In the rows, zero is written as 128.
One turn moves each row of this set onto another row. After a few examples, where does it send each row asked below?
K_151: [ 92 123 125 122 136 101  99 144 135 124 137 161 100]
K_242: [ 97 122 117 120 155 105 137 155 131 149 143 127 107]
K_763: [ 94 116 148 157 153  97 130 147 125 129 135 132 120]
K_472: [116 118 121 118 130 109 138 146 107 117 152 143 108]
K_955: [131 140 142 141 149 119 140 144  94 151 131 170  99]
K_702: [113 127 137 133 130 124 121 157 130 121 153 157  86]
K_116: [126 120 132 156 151  92 132 140 114 143 134 134  73]
K_804: [122 118 120 148 171 110 116 148 124 117 126 138 128]
K_42: [124 150 128 128 139 133 124 152 127 131 112 150  96]
K_384: [120 137 117 103 133 104 111 137 111 134 140 165 113]
K_349: [122 126 138 139 147  72 115 131 121 163 129 150 109]
K_975: [ 93 106 141 146 156 115 105 133  93 132 128 149 116]
K_911: [124 159 138 138 166 115 102 143 127 152 140 157  96]
K_515: [122 135 123 151 169 125 120 121 111 133 139 168  95]
K_13: [111 146 151 116 130 130 113 143 110 151 133 145 115]
K_688: [ 83 124 124 131 141 105 141 121 127 140 126 150 102]
K_25: [119 126 153 154 137  94 105 144 116 146 112 153  87]
K_236: [124 122 135 137 168 117 114 154 112 160 149 168 119]
K_433: [147 138 137 141 145  91 119 139 105 143 129 126 106]
K_400: [ 99 122 115 133 165  88 120 137 100 130 112 134 107]

K_975 moves to K_236
K_151 moves to K_384
K_116 moves to K_25
Now find these:
K_911 moves to K_400
K_242 moves to K_42

One turn moves each row of this set onto another row. After a few examples, where does it send each row asked below?
K_746: [130 128 135 110 137 106 155 136 162 113 139 130 134 122 139 110 139 131
 118 142 133 140 154 135 147 114 115 106 119 150 119 138 133]
K_201: [158 139 119 130 136 134 123 136 142 121 127 119 127 108 124 116 142 142
 143 124 167 123 128 143 125 132 123 138 116 143 146 154 140]
K_753: [129 138 129 128 147 119 129 106 138 157 135 115 135 118 104 128 138 131
 125 137 140 129 129 135 135  87 126 134 134 171 130 129 133]
K_376: [122 150 111 143 164 124 143 121 140 121 129 116 127 130 107 125 143 147
 125 132 106 114 137 133 148 141 135 106 129 122 118 134 119]
K_255: [114 109 123 123 142 105 116 102 149 109 137 127 124 134  96 129 160 115
 114 131 143  98 117 154 149 126 129 126 128 129 121 134 132]
K_956: [130  96 127 136 138 116 133  90 145 100 121 136 130 134 123 116 140 125
 124 133 127 111 121 141 142 154 123 116 132 142 130 130 158]
K_569: [133 118 122 107 126 115 123 169 126  99 135 121 126 128 133 116 138 140
 131 121 137 144 130 143 126 162 134 135 134 146 129 133 121]
K_585: [135 142 122 125 148 117 128 119 126 102 125 105 128 122 101 132 136 125
 124 134  90 117 136 137 139 128 112 131 131 142 120 118 163]
K_970: [135 140 118 118 122 124 131 102 135 129 101 169 126 127 103 113 125 129
 132 141 140 119 129 137 132 111 133 155 129 147 124 118 133]
K_693: [138 141 125  98 120 114 135 124 114  97 142 155 130 125 129 131 122 136
 139 169 127 120 135 134 146 124 131 119 128 124 117 132 145]
K_83: [138 153 126 113 122 109 126 159 143 131 152 160 123 142 133 145 151 136
 124 139 150 137 144 144 140 134 121 133 139 139 129 139 121]
K_222: [123 127 132 128 138 110 103 144 151 120 141 118 114 132 156 143 117 138
 138 140 139 126 130 125 108 128 141 105 124 135 137 117 121]
K_636: [113 112 127 130 139 112 138 129 129 122 141 125 155 119 123 131 132 119
 129 129 116 159 116 120 130 120 132 105 153 148 128 101 115]
K_796: [128 139 139 142 125 110 129 141 140 132 104 133 117 134 132 142 134 118
 107 125 150 129 123 132 105 124 156 130 140 167 121 113 122]
K_479: [122 133 122 133 137 127 123 134 119 104 128 110 137 108 114 140 149 135
 131 117 150 134  96 123 116 131 145 159 147 147 128 138 120]
K_654: [142 159 125 152 131 129 126 121 132 142 126 149 135 128 139 133 125 135
 133 140 132 124 116 134 110 127 120 137 147 163 144 151 133]
K_528: [133 150 126 126 129 117 133 136 140 107 129 129 133 140 146 160 138 133
 131 127 166 129 137 132 123 100 132 131 126 143 132 115 163]
K_172: [108 139 125 120 123 129 106 116 126 122 126 150 127 120 114 129 128 109
 139 142 117 126 112 127 141 129 153 116 128 125 126 126  94]
K_964: [132 109 121 127 140 117 134 104 111 118 144 121 130 159 106 128 142 121
 117 139 133 108 125 146 147 144 140 112 158 134 133 131 134]
K_765: [113 133 137 126 123 110 104 136 153 102 141 148 130 115 137 149 138 116
 131 131 119 143 108 115 114 128 114 150 144 140 133 126 122]
K_554: [149 126 121 133 148 110 134 126 149 125 120 132 120 116  78 128 154 127
 117 125 119 129 142 128 142 140 126 127 137 124 121  98 132]

K_746 moves to K_636
K_569 moves to K_479
K_83 moves to K_765
Now find these:
K_528 moves to K_222
K_255 moves to K_956
K_172 moves to K_970
K_376 moves to K_554

One turn moves each row of this set onto another row. After a few examples, where does it send each row asked below?
K_419: [123 157 119 143 129 131 133 126 106 110 109 132 113 145 134 125 111 144
 154 114 125 144 124 129 146  98 112 156 138 125 143 123 152 119 109 126]
K_113: [105 136 153 167 104 123 105 105 130 126 110 109 108 115 149 141 142 125
 147 131 112 128 135 106 128 119 104 119 135 102 130 135 102 113 117 106]
K_338: [121 142 118 123 111 121  96 128 128 126 127 123 115 134 115 144 142 123
 144  96 128 169 140  99 144 129 103 139 147 106 136 146 106 121 109 116]
K_251: [110 130 128 178 115 137 132 124 107 109 109 127 115 143 146 100 137 132
 149 105 104 137 137 132 111 118 121 160 112  86 136 117 133 125 103 117]
K_307: [127 138 113 154 126 124 110 116 113 123 126 117 126 126 147 122 159 136
 138 109  84 128 141 110  97 141 123 178 110 125 166 126 129 124 119 126]
K_478: [116 135 152 151 115 113  96 118 121 129 125 125 132  93 143 126 145 118
 136 126 104 103 132 105 105 120 128 136 111 130 133 134 101 121 124 122]
K_836: [115 128 102 135 113 105 121 105 101 118 128 135 129 133 127 155 170 134
 129 128 132 147  94 125 114 105 122 161 115 133 124 140 109 118 113 121]
K_735: [124 138 142 143 129 126 108 133 131 133 142 148 127 124 112 126 145 115
 126  80 124 136 136 129 131 100 124 146 145 127 119 136  95 112 123 118]
K_887: [125 145 134 131 132 130 118 120 132 124 118 139 125 164 144 129 153 124
 137 122 169 127 127 142 116 104 110 142 112 112 136 137 121 114 108 122]
K_27: [128 132 141 149  87 119  96 118 113 104 103 122 116 108 142 126 129 116
 152 124 107 134 126  94 109 106 125 128 105  98 136 120 124 130 117 126]
K_641: [143 137 124 113  94 101 121 119 121 126 135 129 131 116 111 113 140 118
 126  97 131 159 136 113 133 104 134 137 118 115 119 134 119 122 107 128]
K_947: [118 110 112 122 117 126  96 140 120 124 113 128 128 159 128 127 167 130
 147 130 107 142 125 137 121 107 131 135 151 120 141 137 142 127 112 137]
K_302: [120 124  88 135 127 120 117 133 125 120 100 130 143 134 110 120 136 141
 151 108 118 129 136 119 112 138 126 157 110 153 130 136 124 125 116 132]
K_280: [112 144 132 178 128 113 145 100 121 136 129 110 132 132 155 120 157 140
 129 129 106 140 139 121 128 139 117 147 106 115 134 142 132 115 100 103]
K_294: [123 141 111 145 120 125 172 121 130 131 127 124 122 132 127 151 148 149
 131 118 120 117 127 139 133 127 120 141 133 123 141 144 105 126 108 118]

K_280 moves to K_251
K_113 moves to K_27
Now find these:
K_887 moves to K_947
K_294 moves to K_419
K_641 moves to K_735

One turn moves each row of this set onto another row. After a few examples, where does it send each row asked below?
K_12: [111 133 104 108 113 135 126 126  93 139 109 141 144 108 124 146 128 106
 100  88 132 148 118 136 145 147 112 129 161 172 101]
K_471: [143 161 116 116 116 122 120  95 114 116 120 127 128  99 119 132 104 100
 126 107 103 148 119 136 138 117 115  98 127 132 112]
K_422: [141 140 147  87 124 112 128 128 105 130 137 145 156 122 150 128 104 117
 128  85 131 144 126 123 115 119 103 143 137 181 111]
K_182: [120 135 126  99 120 105 121 133 115 138 144 136 153 109 129 120 103 137
 126 105 141 158 147 127 130 111 128 129 134 190 111]
K_189: [122 159 110  93 125 133 132  84 110 115 141 113 132 125 136 118 139 117
 119 123 100 154 121 136 140 120 106 119 143 140 108]
K_502: [117 156 141  99 146 131 127 122 124 138 124 138 138 124 110 138 123 116
 111 104 125 150 143 113 122 105 148 103 140 156  80]
K_337: [109 136 140  99 157 122 126 127 100 116 138 156 135 126 125 128 125 126
 116 113 145 130 103 146 124 134  94 122 134 151  87]
K_542: [129 126 156 109 132 118 122 125  93 115 122 138 124 127 125 131 118 131
 105 112 110 155 139 139 129 117 116 128 144 163  72]
K_3: [142 124 119 121 168 116 136 127 133 117 126 142 126 120 133 118 125 111
 119  85 151 144 118 141 134 121 101  94 144 158  93]
K_427: [108 130  94 117 129 135 127 107 118 149 118 115 124 116 128 133 145 109
 101 100 151 149 152 139 127 131 125 141 134 164  91]
K_526: [124 110 110 104 126 107 116 151 128 143 136 131 148 111 124 153 124 103
 107 100 130 121 110 128 128 105 125 133 126 162  93]
K_545: [144 164 118 103 134 146 112 102 126 112 128 137 137 106 146 132 141 107
 143 114 123 138 135 130 147 141 120 119 133 137 120]
K_371: [122 136 100  96 140 139 124 114  94 142 114 125 116 111 151 139 115  86
 117  90 135 142 112 151 126 140 110 132 128 176  86]
K_684: [123 105 103  97 137 118 121 142 124 143 155 116 150 111 119 136 123 104
 105  99 126 131 122 137 136 103 124 130 144 171  83]
K_826: [122 138 116  89 130 101 125 120 119 121 143 138 154 112 141 134  86 115
 122  77 152 146 119 128 134 103  92 134 135 162  89]
K_730: [135 129 114 115 131 115 139  91 114 122 132 138 125  94 116 120 136 128
 133 112 117 143 127 135 158 127 114 122 141 131 129]
K_71: [137 155 111 114 144 138 136  98 124 117 128 136 130  85 145 126 138 122
 143 107 126 138 124 123 147 129 110 102 125 140 121]
K_738: [148 159 108 118 121 129 116  85 113 107 115 123 128 111 136 131 117 110
 132 114 115 144 132 109 136 121 117  98 138 141 117]
K_638: [115 136 128 118 138  94 126 120 133 123 130 120 162 121 130 132 109 115
 126  98 145 150 143 105 108 107 119 144 131 166 110]
K_653: [114 123  91 115 143 131 138  92 109 138 106 122 133 117 117 135 118  89
  99  88 140 129 115 132 113 111 109 135 149 156  96]
K_257: [122 137 124 113 146 125 120  90 120 130 135 135 136 111 132 108 120  98
 126 118 104 149 143 131 131 141 102 118 111 120 107]
K_576: [139 144 126 104 148 107 129 105 127 110 124 116 111 132 114 134 131 107
 126 102 159 135 124 108 131 121 136 114 144 170  89]
K_227: [119 169 117 101 117 126 119  84 102 132 136 127 128 123 126 130 130 116
 127 122 111 162 130 125 135 113 112 103 127 136 110]
K_60: [129 136 116 102 151 111 140 111 120 124 154 106 143 117 150 126 103 123
 129  81 153 149 135 133 108 100 116 135 139 169 105]
K_493: [130 115 127  99 122 108 118 141 121 143 143 117 145 130 126 152 129  82
 109  90 133 130 110 129 112 118 117 137 125 161  91]
K_729: [146 108 108  96 125 130 111 143 115 137 155 116 143 128 136 138 122 106
 107  97 132 128 127 145 121 112 128 125 150 178  96]
K_747: [132 146 129 112 144 131 123  86  99 133 136 135 140 111 127 110 130 111
 128 117  94 159 144 135 138 122  88 119 131 137 103]
K_291: [124 133 128 114 133 123 131  84 105 109 140 138 133  89 122 118 133 116
 135 110 128 145 129 131 148 143  90 121 131 130 114]
K_514: [136  96 129 101 128 125 122 138 118 132 150 113 141 121 138 143 131  96
 111  93 136 127 129 133 108 127 131 138 137 166  99]
K_212: [129 138 117 126 137 128 124 122  92 160 104 128 135 104 112 135 125 104
 107 102 128 127 138 129 120 144 128 144 130 173 105]

K_738 moves to K_227
K_729 moves to K_493
Now find these:
K_3 moves to K_576
K_371 moves to K_653
K_730 moves to K_545
K_422 moves to K_826

